Here are some points, one per row:
[-0.94 -0.57 -0.37  0.51 -0.23  1.39  0.55  0.78 -0.57  0.54  1.56  0.31
 -0.8   0.37  1.69 -0.22  0.62 -0.38 -0.78 -0.46 -0.36 -0.37 -0.75  0.7 ]
[-1.1   0.93 -1.1  -0.66  0.35 -0.46 -1.08 -1.53 -2.53  0.52  0.43 -0.34
 -1.77 -0.74 -1.34 -0.08 -0.75  1.11 -1.27 -0.71 -0.97  1.34 -0.41  0.43]
[ 0.42  0.34 -0.69 -0.42 -0.85  1.26  0.   -0.39  1.05 -0.37 -0.98  0.01
  0.54  0.24  0.07 -1.44 -1.69  1.6   0.16  1.5  -0.04  0.94 -2.69 -2.2 ]
[-0.06  0.32  0.42 -1.68 -0.8   0.84  0.29  0.84  0.04 -1.81 -0.2   1.76
 -2.03 -0.58 -0.05  1.66 -0.45 -0.59 -0.21 -1.39  0.36  1.45  2.34 -0.61]
[-0.89 -0.21  0.6   0.96  1.14  0.1  -1.02 -0.44  0.54  1.79  2.43 -0.54
 -0.21  0.04 -2.3   0.17 -1.77 -0.29 -0.28  0.17 -0.2  -1.17  0.29 -0.06]
[ 1.19  0.25 -2.12  1.38 -0.91 -0.25  0.89  1.59 -1.86  0.03  0.42 -1.51
  2.36 -2.13 -1.48  0.89  0.26  0.05 -0.01 -0.7  -0.97 -1.32  0.69 -0.19]
[ 1.14 -0.72 -0.38  0.19  0.98 -0.21 -0.67 -0.44  0.06  1.2  -0.43  0.52
  1.09  1.5  -0.18 -1.48  0.26 -1.34 -0.39 -0.62  0.22  1.7  -1.44 -0.66]
[-0.41 -0.18  1.12 -1.51 -0.54  0.47  0.23 -0.3   0.77 -1.43  0.28 -0.97
  0.76 -1.13 -0.86 -0.53 -0.19 -0.84  0.   -1.34  0.62 -1.48 -1.93  1.35]
[ 0.51  0.41  0.75  0.7   0.59 -0.79  0.32  0.96  0.07 -1.25 -1.2  -1.65
 -1.   -0.52  1.95 -0.99  0.99  0.7  -1.26  1.52  0.   -0.02  0.91  0.72]
[-0.03  0.3   1.12 -0.22  0.12 -0.21  2.52  0.79 -0.68  1.   -0.17  0.38
 -0.83 -0.5  -0.43  2.24  1.24  1.59 -1.24 -0.37  0.65 -0.56 -1.96 -2.33]
[ 0.53  0.67 -0.68  0.21  1.86 -0.91 -2.69 -0.33  0.11 -0.28  0.72  1.14
  0.51  1.11 -0.3  -0.5  -0.78  2.02 -0.47 -0.79  1.83 -0.25  0.48  0.36]
[-0.38  1.13  1.75  3.43 -0.69 -0.15 -0.2  -0.43  0.19 -0.13 -0.76 -0.7
  0.67  1.51  0.89  1.73 -1.14  0.05 -0.71 -0.87 -0.34  1.04  0.36 -0.46]
[ 1.03  0.11  0.64  0.13  0.57  0.28 -0.4  -1.4   1.04  2.17 -0.92 -0.72
  0.53 -1.07  0.2   0.42  0.14 -0.69  1.68 -0.08  0.95  0.34  1.39 -0.3 ]
[ 0.27 -0.79  1.26  0.51 -0.49 -0.86  0.28 -0.69  0.45  1.65 -0.08  0.68
 -0.83 -1.52  1.84 -1.2   0.73 -0.52  1.1   0.13 -0.07  0.63 -0.1  -0.22]
[ 0.54  0.93 -0.47 -0.45 -1.03  1.12  0.73  0.42  1.32  1.35 -0.15  0.97
  0.34 -0.12  1.15  1.59 -0.82  1.26 -0.04 -0.13 -1.05  1.82 -0.03  1.89]
[-1.37  0.43 -0.77  0.19 -0.56 -1.27  1.37 -0.83  0.73 -0.76  0.53 -0.87
 -0.26 -0.38  0.4  -0.01 -0.22  0.12 -0.79  0.43  0.44  1.84 -1.5   2.82]
[ 0.38  1.08  0.31 -0.02  0.62 -0.85 -0.87  1.62 -1.62  0.61 -1.61  0.58
 -0.12 -0.97 -0.24 -0.01  2.18 -0.37  0.83  1.12  0.5   0.03 -0.76  0.26]
[ 2.02  1.31  0.58  0.79 -1.67 -0.9  -0.88  0.14  1.44 -2.14 -0.05 -1.89
  0.29 -0.08 -1.08  0.84 -1.03 -0.12 -0.21 -0.02  0.49  0.32 -0.14 -1.08]
[ 0.29 -1.06  0.3  -1.06  0.68 -1.44 -0.71  1.84  1.23  0.39  2.12  1.64
  0.88 -0.71 -0.58 -0.65 -0.79 -1.22 -1.6   0.38  0.28 -0.66 -0.53 -0.05]
[ 0.06 -0.26 -0.92 -0.69  0.83 -1.4  -0.7  -1.1   0.9  -0.27  1.01  0.25
 -0.26  0.84  1.29  2.96  1.14 -0.31  0.24 -0.11 -1.97 -0.99 -0.86 -0.22]
[-0.38  0.62 -1.42 -0.4  -0.63  1.42  1.12  0.88 -1.69  0.98  1.08  0.09
  0.81  1.81 -0.89 -0.6  -0.18 -0.65  0.16  1.77  1.21  0.88  0.23 -0.75]
[ 3.32 -2.17 -0.13  0.02 -0.35  0.49  1.06 -0.58 -0.48 -1.4   0.11  0.56
 -0.02  0.76 -0.45  0.37 -0.22 -1.64 -0.24  0.32  1.61 -0.59 -0.03  1.48]
[-1.62  0.23  1.91  0.31 -0.41 -0.29  0.62  1.04 -0.91 -0.66  0.6   1.48
  1.6   0.08  1.05 -0.93 -0.32  0.38  1.39 -0.31  0.06 -0.92  0.65 -0.6 ]
[ 0.14 -0.01  1.51  0.28 -1.27  0.22  0.92  0.04  0.37 -0.42  0.73 -0.57
 -0.2   3.16  0.59 -1.05 -0.22 -0.11  0.24 -0.75 -2.02 -0.52  0.42  0.  ]
[ 0.74  0.23 -0.54  0.82  1.2  -0.38  0.47  0.26  0.27 -0.22 -0.67  0.83
 -0.17  0.82 -2.03 -1.03  0.89 -1.23 -1.63  0.09 -2.57  0.99  1.4  -1.08]
[-0.57  1.51 -1.03  0.42 -1.22 -2.56  0.74 -0.62 -0.96  0.02 -0.05  0.57
 -0.43  1.11 -0.37 -0.65  0.45  0.1   0.35 -1.01  1.26 -1.84  0.73  0.24]
[ 0.94  0.2   1.18  1.04  2.03  1.86 -0.41  0.23 -1.35 -1.69  1.51 -0.87
 -1.96 -0.53  0.65 -0.27  0.1   0.43  1.14  1.28 -0.23  0.   -0.47  0.47]
[-0.25 -1.23  1.22 -1.91  1.11  0.    1.36  0.04 -0.09  0.53 -2.06  0.34
  0.61 -0.16 -0.24 -0.57 -1.95  1.71 -2.01  0.16 -0.46 -0.43  1.39  0.25]
[ 0.66  0.6  -0.67  1.88 -0.64  1.55  0.43 -1.02 -1.04  0.02 -0.19  1.16
 -0.11 -0.51  1.24 -2.14  0.08  0.89 -0.19 -1.23 -0.09 -0.66 -0.19  0.49]
[-1.77 -0.59 -0.23  0.38 -0.53  0.29 -1.23 -1.94 -1.29 -0.72 -1.69  1.13
  0.34 -0.84  0.7  -0.22  0.07 -0.27  0.85  1.39  0.16 -0.46  0.07  0.72]
[-0.8  -0.94  0.53  0.23 -1.85 -2.25  0.27 -0.07 -0.29  0.28 -0.71  0.69
 -2.31 -0.19 -1.56 -0.24 -1.51 -1.66  0.57  1.79 -0.97 -0.17 -0.57 -1.  ]
[-0.9   1.15 -0.71 -0.67  0.75  0.24  0.77 -2.05  1.29 -0.79  0.34 -0.54
  0.46  0.05  2.03  0.26  0.61 -0.7  -1.1   1.78  0.97 -2.1   0.4  -0.82]
[-0.83 -1.8   0.33 -0.38 -0.36  1.13 -1.4  -0.33 -0.63 -0.78  0.34  0.85
  1.31 -0.74 -1.46  0.85 -0.24  1.13  1.55  0.25 -2.38 -0.21 -0.5   0.37]
[-0.03 -1.26  0.34  1.18 -1.37  0.51 -0.96 -1.12  0.47  0.92  0.25  0.12
 -0.06 -1.97  0.25 -0.2  -0.12  0.33 -1.43 -1.61  1.77  0.69  0.37 -0.6 ]
[ 0.16  1.94 -0.46 -1.66 -1.5   2.13 -2.01  0.67  0.34  0.49 -0.53  0.82
 -0.83  0.25  0.12  0.07 -0.03 -1.33  0.1  -0.02  0.86 -1.5   0.1  -0.24]
[ 1.03  0.34  0.05 -1.34 -0.44 -1.48 -2.34  1.91  0.19  0.16  0.6  -1.2
 -0.36 -0.15  1.82 -1.21  0.3   1.26  0.16 -0.09 -1.37  0.74 -0.36  0.01]
[ 0.48 -0.08 -1.37 -0.65  0.49 -0.9   0.55 -0.41  0.71 -1.09 -0.77 -0.04
  0.73  1.03 -0.09  0.48 -1.24  0.81  0.95  0.92 -0.02  0.33  0.48  1.16]
[-0.35 -0.61  0.54 -1.54  0.25 -0.41 -0.75 -0.98 -2.01  0.06 -0.51 -0.09
  1.04  0.68  1.16 -0.05  0.35 -0.65 -0.63 -1.3   0.8   0.27 -0.55 -1.06]
[-0.63 -1.91 -0.52  0.07  0.09  0.34 -0.57 -0.95  0.83 -1.34 -0.23 -0.16
  0.16  1.31 -1.62 -0.32  3.66  0.93  0.4  -0.7   0.68  0.79 -0.19 -0.73]
[-1.45 -1.11 -1.62  0.34  0.81  0.45  0.91  1.03  1.09 -1.25  0.75 -0.62
  0.01 -1.58  1.09 -0.49 -1.24  0.3   1.01 -0.38  0.2   1.    1.4  -2.25]
[-1.96  1.15 -0.14  0.61  0.63 -0.12  0.17  1.65  1.27 -0.74  0.14 -0.31
  0.55 -0.55 -0.55  0.09  1.16 -2.13  0.07 -0.61  0.52  1.2   0.16  1.18]
[-1.63 -0.24  0.95 -0.37  0.82  1.52 -0.94  0.63 -1.68  0.19 -1.2  -1.93
  1.05  0.5  -0.14  0.98 -0.23 -0.92 -1.43  0.81  0.25  0.59 -0.19  0.7 ]
[ 1.31 -0.24 -0.84 -0.69 -0.42 -0.16  0.66 -0.9  -0.44  0.54  0.55  0.71
  1.04 -0.72  1.48  0.6   0.47 -1.37 -0.62  0.78 -2.1  -0.31  0.64 -0.47]
[ 0.24  0.51  0.47  0.62 -0.17  1.17  0.19 -0.87  1.27  0.14 -0.13  0.82
 -0.88 -1.09 -1.74 -0.97  1.25  1.09 -0.65  0.87  0.39 -1.25  1.06  0.68]
[-0.1  -2.27 -0.77  0.72 -0.92 -0.67 -0.24  2.01 -0.46  0.72  0.   -0.09
 -0.7   1.15  0.68  1.39 -0.06  1.29  0.64  0.85  2.25 -0.54  1.02  0.49]
[ 0.04  0.45  0.63 -2.66  0.08 -0.65  1.43 -1.06 -0.38  0.82  0.72 -2.3
 -0.26  0.43 -0.9  -0.5   0.27  0.04  1.73 -1.25 -0.01  1.04  1.68 -0.21]
[-0.06 -0.26 -1.36  0.51  2.13  0.54  0.31  1.41  1.08  0.04 -2.7  -0.85
 -1.48  0.31  0.35 -0.19 -0.9  -0.83  1.12 -2.26 -0.6  -1.77 -1.48  0.48]
[ 1.1   1.62  0.87  0.29  2.16 -0.26  1.5  -0.41  0.2  -0.31  0.68  1.59
  0.24 -0.59 -0.72  1.05 -0.38 -0.03  1.97 -0.14  0.5   0.9  -1.05  0.46]
[-0.02 -0.24 -0.1   0.26 -0.44  0.51 -0.62  0.38  1.61  2.69  0.08 -1.23
 -0.02  1.02 -1.08  0.1   1.26  0.97  0.76  0.94 -1.02 -0.77  0.04  0.49]
These points spread out most along one direction. Take the direction at right angles to it along which they spread out most. Go by this last direction. How far along it is each point below, from 0 to 99? The average is 50, and the first point in the table lies past the average. One standard deviation of the points above along it is 16.
[-0.38  0.62 -1.42 -0.4  -0.63  1.42  1.12  0.88 -1.69  0.98  1.08  0.09
  0.81  1.81 -0.89 -0.6  -0.18 -0.65  0.16  1.77  1.21  0.88  0.23 -0.75] 66
[ 0.14 -0.01  1.51  0.28 -1.27  0.22  0.92  0.04  0.37 -0.42  0.73 -0.57
 -0.2   3.16  0.59 -1.05 -0.22 -0.11  0.24 -0.75 -2.02 -0.52  0.42  0.  ] 27
[ 0.66  0.6  -0.67  1.88 -0.64  1.55  0.43 -1.02 -1.04  0.02 -0.19  1.16
 -0.11 -0.51  1.24 -2.14  0.08  0.89 -0.19 -1.23 -0.09 -0.66 -0.19  0.49] 71
[ 0.48 -0.08 -1.37 -0.65  0.49 -0.9   0.55 -0.41  0.71 -1.09 -0.77 -0.04
  0.73  1.03 -0.09  0.48 -1.24  0.81  0.95  0.92 -0.02  0.33  0.48  1.16] 30
[ 2.02  1.31  0.58  0.79 -1.67 -0.9  -0.88  0.14  1.44 -2.14 -0.05 -1.89
  0.29 -0.08 -1.08  0.84 -1.03 -0.12 -0.21 -0.02  0.49  0.32 -0.14 -1.08] 15
[-0.9   1.15 -0.71 -0.67  0.75  0.24  0.77 -2.05  1.29 -0.79  0.34 -0.54
  0.46  0.05  2.03  0.26  0.61 -0.7  -1.1   1.78  0.97 -2.1   0.4  -0.82] 48
[-0.83 -1.8   0.33 -0.38 -0.36  1.13 -1.4  -0.33 -0.63 -0.78  0.34  0.85
  1.31 -0.74 -1.46  0.85 -0.24  1.13  1.55  0.25 -2.38 -0.21 -0.5   0.37] 67
[ 1.31 -0.24 -0.84 -0.69 -0.42 -0.16  0.66 -0.9  -0.44  0.54  0.55  0.71
  1.04 -0.72  1.48  0.6   0.47 -1.37 -0.62  0.78 -2.1  -0.31  0.64 -0.47] 42
[ 0.38  1.08  0.31 -0.02  0.62 -0.85 -0.87  1.62 -1.62  0.61 -1.61  0.58
 -0.12 -0.97 -0.24 -0.01  2.18 -0.37  0.83  1.12  0.5   0.03 -0.76  0.26] 66
[ 0.94  0.2   1.18  1.04  2.03  1.86 -0.41  0.23 -1.35 -1.69  1.51 -0.87
 -1.96 -0.53  0.65 -0.27  0.1   0.43  1.14  1.28 -0.23  0.   -0.47  0.47] 49
[-0.06 -0.26 -1.36  0.51  2.13  0.54  0.31  1.41  1.08  0.04 -2.7  -0.85
 -1.48  0.31  0.35 -0.19 -0.9  -0.83  1.12 -2.26 -0.6  -1.77 -1.48  0.48] 33
[ 0.06 -0.26 -0.92 -0.69  0.83 -1.4  -0.7  -1.1   0.9  -0.27  1.01  0.25
 -0.26  0.84  1.29  2.96  1.14 -0.31  0.24 -0.11 -1.97 -0.99 -0.86 -0.22] 27
[-0.94 -0.57 -0.37  0.51 -0.23  1.39  0.55  0.78 -0.57  0.54  1.56  0.31
 -0.8   0.37  1.69 -0.22  0.62 -0.38 -0.78 -0.46 -0.36 -0.37 -0.75  0.7 ] 57
[-0.03  0.3   1.12 -0.22  0.12 -0.21  2.52  0.79 -0.68  1.   -0.17  0.38
 -0.83 -0.5  -0.43  2.24  1.24  1.59 -1.24 -0.37  0.65 -0.56 -1.96 -2.33] 45
